In the rows, zero is written as 128.
Each path below is one point turned by a fixed rotation once a step. After each direction that follows a path, write how fast that rotation turns it, in degrees each step (0 if it stays still).
Each turn is a multiple of 5 degrees from 10 to 175, or 0.
Each row of a path follows its step; steps can be skipped.
Rotation 1:
step 0: [127 118 125 127 121 134 122 118 124 124 116 128 124 147 139 130 131 125
 123 121 121 126 125 126 118 129 132 143 120 133 122 125 131 126 119 118
 123]
step 1: [125 123 124 139 128 135 130 115 129 116 118 129 127 134 122 133 128 130
 121 134 124 141 141 125 131 129 116 113 134 132 128 129 131 126 118 132
 133]
step 2: [133 127 120 138 122 137 125 117 124 138 121 122 124 129 122 117 115 130
 126 127 127 125 135 133 125 132 123 130 117 124 117 139 119 126 136 116
 130]
step 3: [132 141 132 128 118 140 129 129 117 112 126 132 124 142 129 123 131 140
 128 126 126 127 125 128 132 140 127 120 129 120 123 131 122 136 130 141
 124]
step 4: [135 134 120 132 121 127 128 119 130 129 110 130 131 132 135 113 134 111
 131 130 131 126 127 119 140 127 137 125 117 128 125 129 132 136 123 124
 129]
step 5: [134 137 125 137 129 123 125 122 132 135 122 130 120 147 126 140 133 125
 130 125 119 130 144 141 134 126 127 125 137 128 127 125 123 137 129 134
 121]
step 6: [134 125 118 137 122 122 130 124 123 133 126 134 133 122 116 126 130 127
 144 134 135 122 138 119 132 139 120 127 132 120 126 124 117 136 132 125
 140]
step 7: [133 137 135 125 122 130 123 128 119 143 133 116 123 142 132 131 131 133
 135 118 125 123 120 129 133 133 130 129 129 109 129 123 133 132 129 127
 140]
step 8: [133 126 118 128 129 133 134 141 132 135 116 126 131 130 132 128 134 120
 143 131 124 132 126 112 123 136 133 120 136 128 132 126 137 130 125 143
 128]
step 9: [131 120 122 123 131 135 125 118 129 148 135 131 128 138 132 143 123 118
 130 128 135 130 135 128 122 126 135 126 121 124 129 116 126 135 122 123
 122]
step 10: [117 128 116 135 124 142 131 129 118 131 132 131 128 121 113 137 128 130
 132 123 128 126 129 137 126 137 126 118 140 135 139 121 131 132 127 133
 137]
Directions:
[130 129 123 126 128 126 131 127 126 129 125 128 132 124 129 126 129 128
 129 126 132 131 129 126 128 131 129 127 129 130 126 128 127 123 128 126
 129] => 160
Rotation 2:
step 0: [126 131 117 121 142 136 132 123 126 129 128 132 126 127 121 128 148 134
 133 126 131 132 126 126 136 137 129 140 126 134 127 117 123 138 118 126
 131]
step 1: [134 136 137 118 117 143 120 122 135 125 122 130 140 142 129 133 127 131
 132 122 127 119 124 125 139 124 124 127 118 122 124 136 125 132 134 127
 128]
step 2: [129 126 122 132 123 124 128 126 128 124 115 113 112 123 118 132 127 122
 112 132 125 124 115 126 129 123 123 126 116 127 132 129 126 126 121 124
 123]
step 3: [130 120 124 131 118 130 131 118 128 125 131 126 131 136 120 126 138 130
 125 121 136 130 144 130 122 135 125 132 136 131 118 126 129 108 118 127
 130]
step 4: [142 120 122 122 129 136 131 132 114 125 127 129 138 128 131 130 137 128
 138 134 123 128 123 126 132 122 135 125 114 136 129 116 140 125 135 131
 129]
step 5: [124 135 131 124 117 126 133 121 126 125 116 119 123 134 145 126 137 130
 126 132 126 136 129 121 137 133 126 123 132 131 131 142 132 139 128 117
 130]
step 6: [122 131 136 129 133 135 130 125 123 141 128 116 119 127 122 132 123 119
 129 108 133 125 128 133 130 123 129 123 124 138 121 128 134 122 126 127
 112]
step 7: [132 118 113 133 130 128 135 126 131 121 124 142 127 122 123 136 136 134
 141 124 139 121 118 121 129 129 124 126 135 130 122 130 130 128 117 121
 129]
step 8: [137 120 137 121 131 131 130 134 125 121 133 128 141 139 126 122 137 134
 117 125 132 127 131 127 136 122 126 118 121 120 136 142 135 132 125 135
 125]
step 9: [124 124 126 130 122 134 131 119 119 127 119 116 124 121 123 124 134 125
 129 132 123 133 121 131 106 128 123 131 122 133 128 139 124 142 131 133
 122]
step 10: [130 131 131 133 116 128 138 135 124 129 129 132 124 132 125 131 127 126
 137 124 126 129 133 137 127 130 122 111 134 133 123 137 121 106 132 122
 130]
Directions:
[128 127 128 129 128 133 130 125 127 122 127 126 126 130 126 130 132 127
 129 124 128 127 128 129 129 130 125 125 125 131 131 129 130 127 128 127
 130] => 0
[129 132 128 130 128 129 127 126 126 126 127 130 129 130 130 124 126 126
 129 128 122 129 130 125 128 127 130 129 124 128 128 132 127 132 126 129
 126] => 95
[128 125 129 131 129 126 129 128 129 123 127 131 129 129 125 127 126 125
 126 130 131 125 129 127 129 132 132 129 129 128 127 127 131 126 126 128
 124] => 85
